Some points, one per row:
[-1.32 -1.49  0.99 -0.62  1.99  0.04  1.21  2.28  1.37 -3.00  0.57  0.63 -1.36  0.81 -2.70  2.07
 -0.91]
[ 0.63  1.43  2.24  0.38 -0.21 -1.92  0.41  0.78 -2.01  0.01  0.32 -0.34  0.64 -2.05  0.95 -2.07
  0.28]
[ 1.48 -0.94  0.77 -1.77  0.11  0.91  0.58  0.68  1.90 -1.76 -0.62 -0.18 -0.53  2.66 -0.78 -0.85
  0.44]
[ 0.12 -0.29 -0.93 -0.44 -0.10  0.78 -0.28  1.20 -1.02  0.50 -1.01  0.48  0.68  0.16 -0.51  1.10
  0.01]
[-0.50  1.49 -0.95  0.47 -1.01 -0.76 -0.38  1.42 -1.04  0.11  1.29 -0.14  0.54 -2.18 -0.20  0.34
 -0.74]
[ 0.05  2.11  0.07  2.60 -0.11 -0.22 -0.11  0.03 -0.11  0.52  0.21 -1.32 -1.24 -0.40  0.01 -0.63
  0.02]
[ 0.03 -2.44  1.77  1.74  0.14 -1.62  1.75 -0.42  0.66 -1.62  2.50 -0.21  1.84  0.65  0.14  0.13
  0.12]
[-1.58  1.73 -0.74 -1.35 -1.10  0.63 -0.94 -0.78 -0.69  0.15 -1.63  0.95 -0.63 -2.32  1.03  0.05
 -1.80]
[-0.26  0.66 -1.96 -0.12 -0.29  0.81 -0.38 -0.77  0.11  1.30 -2.10 -0.81 -0.25 -1.00  0.77  0.63
  0.95]
[-1.00 -2.01  0.32 -0.65  1.02  0.11  0.74  1.43  1.55 -0.76 -1.52  1.67 -1.37  0.93 -0.70 -0.36
  1.39]
[ 0.27 -0.83  0.19 -0.84 -0.18 -0.54  0.12 -0.22  0.15 -1.47 -0.15 -0.45 -1.30  1.36 -0.71  0.71
  0.96]
[ 1.17 -2.09  1.88  0.58 -0.42 -1.59 -1.61  1.41 -1.10  0.99 -0.01 -1.18  0.30  2.18 -0.77 -0.75
  0.50]
[ 0.34  2.05 -1.64  0.09 -0.04  2.68 -1.22 -0.23 -1.93 -0.06 -1.34 -0.08  0.14 -2.65 -0.05  1.23
  0.15]
[-0.81  0.07 -1.84 -1.30 -0.10  0.59  1.01  0.93  0.71  1.61 -1.34  1.44 -0.40 -1.68  0.41  0.47
  2.06]
[ 0.03  1.86  1.15 -0.08 -0.03  1.79 -0.16 -0.01 -0.30 -0.74 -0.41  0.50  0.47 -1.41  0.57  1.02
 -1.21]
[ 0.62  0.14 -1.46 -0.81 -0.39 -0.53  0.72  1.26  0.34  2.92 -0.31  1.42 -0.68 -0.55 -0.62  0.80
  1.04]
[ 0.54  0.30  1.07 -1.39 -0.33  0.76 -0.34  0.08 -0.27 -0.36 -0.59 -0.79 -1.21  0.45 -0.34 -0.70
  0.42]
[-1.01 -0.47  0.72  0.46  1.14  1.38 -0.87  1.95  0.73 -2.13 -0.94 -1.12 -1.12  1.75 -1.22  1.21
 -0.07]
[-0.99 -0.18 -0.02  0.72  0.01  0.16 -1.14 -0.65 -0.12  0.93 -0.56 -1.01 -0.24 -0.05 -1.79  1.06
 -1.26]
[-0.23 -0.77  1.00  0.05  0.12  0.25  0.69 -1.41 -0.85  0.87  1.96 -1.13  1.34  1.88 -0.37  0.29
  1.52]
[-1.59 -0.62  0.80  0.12 -0.32  0.23 -0.56  0.62  0.57  0.86 -1.11 -1.95 -1.49  0.55  0.79  0.51
 -0.57]
[ 0.34  1.03 -0.84  0.18 -0.25 -2.38  0.52 -0.05 -1.47  0.37  1.48 -0.23 -0.20  0.02  1.04 -0.41
  0.47]
[ 1.22  0.63 -1.60  0.29  0.26 -0.14 -2.07  0.66 -1.00  0.22  0.19 -1.55  0.48 -1.39  0.66  0.67
 -0.42]
[ 0.37 -0.06 -0.78  1.18 -0.29 -0.33 -0.55  1.49 -0.82  0.98 -0.12 -1.28 -0.20  1.59  0.20  1.21
 -0.33]
Here are 12 more points, each followed by its number:
[-0.14  1.25 -0.81  0.62 -0.24 -0.42 -1.59 -0.03 -0.72 -1.05 -0.79 -0.27  0.40  0.66 -0.36  2.08
 -1.00] 0
[ 1.77 -0.49 -0.25  0.36 -1.51 -0.80  0.47 -2.41  1.40  0.76  1.08  1.42 -0.69  1.69 -0.43 -3.01
 -0.14] 1
[ 1.62 -1.03  0.54  0.09 -0.60 -1.40  0.54 -0.75  0.90  0.38 -1.29  0.12 -0.02 -0.12  1.16 -0.09
  0.95] 2
[-1.02  1.18 -0.80  0.80  0.25  0.39  0.58 -0.23  0.54 -0.75  1.17  0.48 -0.20  0.11 -1.60  0.11
 -0.19] 3
[ 0.47 -1.36 -0.38 -0.17 -0.50 -0.12 -0.42  0.75 -0.85  2.03  0.17 -2.37 -0.81 -0.33 -0.56  1.16
 -2.14] 4
[-0.10  0.07 -0.24 -0.58 -1.26  1.93  2.10 -0.40 -0.07  1.87  1.05 -0.34 -1.33 -0.98 -1.57 -0.74
 -0.41] 5
[-1.45  0.18  0.36 -1.87  0.64  0.35  2.15 -0.05 -0.22  0.80  1.39  0.64  0.75 -1.02  1.05  0.20
  0.31] 6
[-1.19 -1.13  0.57  0.12 -0.96  0.61 -0.11 -1.34  1.56 -0.31  0.93 -0.29 -1.60  0.47 -0.42 -1.75
 -0.63] 7
[ 0.22  0.50  0.56  1.78  0.56 -0.52 -0.71 -0.53  0.09  0.79  0.08  0.32 -0.36  0.70 -0.10  0.37
  1.79] 8
[-0.61  1.37  0.37  0.19 -0.18 -1.07  0.18 -0.73  0.71  1.83  1.40 -0.19  0.19 -0.30  1.03  0.65
 -0.89] 9
[ 0.64 -0.08  1.06 -0.45  1.28 -0.13 -0.24  2.24  1.65 -0.75 -0.90 -0.86  1.33  2.09  0.58  0.71
 -0.43] 10
[-1.89  1.70 -1.89  2.04  0.16  2.46 -0.33 -0.35 -1.04  0.39 -0.37  0.16  0.60 -2.08 -0.52  0.40
 -0.38] 11
Which of these numbered points is nearest to each point below, looking only along the 5 directions in which the first points spread most? Its number follows each.
[ 0.39 -0.69  0.38  0.26 -0.22 -0.34 -0.35 -0.89  0.40  0.23 -0.17  0.99 -0.26  1.79  2.29 -1.11
 -0.05] > 2
[ 1.97 -1.60  1.28  0.13 -0.53 -1.60 -0.06  0.86  0.35  1.33 -0.46 -0.84 -0.72  1.03  0.08 -1.04
 -0.13] > 1
[-1.00  2.31 -2.06 -0.32 -0.50  2.08  0.41  0.46 -1.99 -0.56  1.89 -0.33 -0.46 -1.02  0.50  2.18
 -1.55] > 11
[ 0.56  0.72  0.69 -0.40  0.18 -0.48  1.67 -2.19  0.59  0.57  1.33  1.39  0.05 -1.20  1.15 -0.79
  1.42] > 6
[-0.23  0.47  0.32 -0.01 -0.60 -0.68  2.27  0.08  2.11 -0.88  1.92  1.61 -0.88 -0.66 -0.15 -0.29
 -0.94] > 6
[ 0.72 -1.04  2.30  0.01 -0.39  0.07 -0.36  0.16  0.39 -1.68  1.06 -0.53  1.49  0.50 -0.50 -0.68
 -0.67] > 7
[ 0.55 -0.64  0.38  0.07 -0.51  0.17 -0.27  0.39 -0.04  0.71 -0.27 -1.94  0.68 -0.47 -0.20 -1.03
  0.24] > 8
[ 1.81 -1.75  2.00  0.09 -0.12 -2.61  1.17 -0.72  0.33 -1.15  2.06  0.21  0.76  0.03  0.32 -0.37
 -1.34] > 1
[-0.46  0.03  0.45  0.50 -0.81 -0.86  0.74 -0.13  0.26 -0.03 -1.12 -1.07  0.71  0.01 -0.13 -1.69
  0.21] > 2
[-0.71 -0.05 -1.77 -0.26 -0.87  0.54  0.47 -0.51 -0.08  0.28  0.19 -0.20 -1.02 -1.66 -0.47 -0.65
 -0.60] > 5
[-1.33  2.37 -1.44  0.15 -0.89  2.02 -0.99  0.51 -0.76 -0.37  0.89  0.52  0.28 -3.16  0.03  1.08
 -0.27] > 11
[ 0.31 -2.49 -0.53  0.29  1.11  0.50 -1.01  0.45  0.40 -1.10 -0.26  0.36  0.33  1.77 -0.91  1.27
  0.97] > 10
[ 0.26 -0.31  0.42  1.30 -0.65 -1.91  0.79 -2.26 -0.41  0.89  0.29 -0.39  0.08 -1.31 -0.48  0.69
  0.20] > 9
[-0.38 -0.04 -0.17  0.36 -0.80 -0.93 -0.52  2.25  0.29 -1.63 -0.71  1.12 -0.61  0.71 -0.87  0.14
 -1.69] > 3
[-2.62  3.92 -1.73 -0.63  0.81  1.63 -0.49 -1.39 -0.44  0.24  0.21  0.40 -0.82 -1.44  0.60  0.20
  0.90] > 11
[ 1.23  0.53 -0.40 -0.79  0.56 -3.02 -1.05 -1.45 -0.21  0.44  0.01  0.32  1.94 -0.31  0.75  0.46
  0.37] > 9
[ 0.34  0.59 -0.22  0.85 -0.19  0.50  1.42  0.92  2.06 -2.16 -0.95  1.65  0.50 -1.34  0.72  1.57
  0.02] > 3
